In the rows, zero is written as 128.
A single turn carries every row of the set below to another of its rows. Some are shown first; where does it send the rows asked next?
zoti: [143 118 131  96 146 101 138 134 131 112 143 102 133  77 162 120 146 113
 161 109  93 138]
Vipos: [155  95 143 114 116 131 155 119 103 113 138 131 130 142  67 120 107 137
 108 133 143 131]
Kebek: [127 131 135 124 159  86 129 127 141 119  65 135 107 111 174 144 119 134
 136 113 100 158]
Safo: [120 156 112 131 136 121 125 132 126  64  91 135  85 117 160 159 116 126
 124 138 119 121]
bele: [136 175 124 107 115 130 136 126 110 148 151 140 151  96 177 151 124 130
  96 108 111 134]
moku: [125 144 149 132 145 101 142 124 136  96  73 134 101 131 183 145 109 143
 119 116  96 164]
mizo: [154 122 145 118 152 109 145 119 148  77 160 105 128 126 184 121 126 139
 128 126  85 165]
nuveb: [151 159 103 117 147 115 111 114 131 141 163 148 151 114 175 155 126 141
  86 136 117 139]
milel: [131 138 114  98 137 123 125 149 140  92 152 101 131  84 154 136 148 104
 167 114 107 125]
tesas: [123 155 136 134 134 120 141 127 130  68  86 134  91 133 176 152 107 138
 115 128 107 144]
dab: [136 134 158 174 107 124 133 141 130 128 126 109 113 166  80 147 100 137
 121 112 121 149]
Beviv: [127 131 112 120 163  89 114 133 137 116  70 135 103  95 158 151 127 120
 146 123 114 134]
Gif: [148 161 119 109 122 120 137 115  97 141 155 143 143  91 179 145 125 136
  86 123 111 126]
fas: [139 170 109 113 140 126 111 125 142 149 158 147 158 117 173 160 127 135
  95 122 117 146]
kevon: [157  89 130 116 133 124 138 119 120 120 140 135 134 144  62 124 110 136
 114 141 149 132]
Bada: [131 178 120 107 124 132 122 131 132 152 152 142 159 109 174 160 126 130
 101 108 115 144]
nuzov: [155  98 137 166 130  91 122 127 106 146 122 113 107 124  71 134 110 133
 127 129 125 122]
vukag: [134 134 150 169  96 128 134 144 109 123 127 107 106 145  72 145 105 126
 127 115 127 123]
Duda: [141 102 147 111 129 128 140 131 141 140 127 131 151 155  65 129 110 133
 126 117 142 158]
rel: [145 117 140 164 106 110 130 136  96 133 125 109 102 123  69 138 110 125
 129 124 129 112]
muruv: [158  99 146 172 139  88 119 124 126 152 123 116 116 146  80 134 106 143
 122 127 119 146]
nuzu: [144 103 157 111 106 137 164 125 106 121 130 127 136 146  71 120 106 136
 112 119 137 140]
duduk: [151  93 133 113 139 122 131 124 138 133 134 135 145 151  60 129 111 135
 123 133 149 145]
Pumet: [146 115 156 175 127 105 125 132 139 143 125 113 118 167  83 140 100 143
 119 118 118 159]
rapav: [143 143 131 119 142 132 134 131 157  58 170 107 125 134 173 134 128 130
 132 132  98 153]
Fanid: [156 110 143 106 154  92 147 121 133 104 147 104 132  97 180 115 136 130
 143 115  82 159]
vid: [122 144 100 123 151 106 111 134 130  89  84 136  92  98 152 159 126 118
 140 137 124 115]
mag: [138 108 160 110 114 135 157 131 125 134 125 128 145 152  69 124 106 133
 121 108 137 154]
remum: [155 154 108 114 138 113 124 109 110 136 163 146 144 100 179 148 124 139
  82 136 115 128]
Fum: [132 150 116 111 134 140 124 146 153  65 166 104 126 114 156 142 138 112
 151 124 110 133]

mizo goes to Fanid
Bada goes to fas
And these:
kevon goes to Vipos
nuzov goes to rel
vid goes to Safo

A single turn carries every row of the set below to another of its rows. Some are shown first; where does it send the rows asked next?
Z: [107 155 180  99 158  81  64 156 141  91 109 134 124]
F: [132 131 144 117 186 115  73 156 127 118 101 103 170]
V: [137 165 135 129 196  96 111 140 139 111 114 134 143]
N: [143 124 126  96 164 155  77 138 139  77  67  83 114]
R: [106 162 108 141 139 127  82 151 194  74 110 105 113]
C: [ 85 156  98 130 174 101  88 113 154  73  93  95 122]
X: [137 166 143  81 113  99  91 165 159 127 123  92 142]
E: [121 163 101 126 181 137  83 129 117  76  89  87  97]
M: [135 155 136 132 147 143 101 169 166  71 124 134  90]
D: [127 147 157  84 173  95  86 141 152  98 104  62  66]
A: [148 176 128  93 147  91 104 162 151 129 119  57 131]
G: [152 159 130  87 119 139 103 138 167  79  68  98 110]
S: [121 144 166  86 174  95  66 125 150 132  91  72  99]
P: [112 123 150 106 129  96 128 155 137  90 145  78 107]
L: [101 111 147  91 114 120 109 129 136  94 121  78  99]
B: [113 159 133 133 183  88 103 130 198  97 100 125 131]
H: [113 124 139 150 157 129  88 127 119 120  98  70 143]
Q: [130 126 158  87 142 126  81 175 153  63 111 140 130]

D goes to P
B goes to C
And these:
F goes to N
Z goes to H
X goes to S
M goes to V

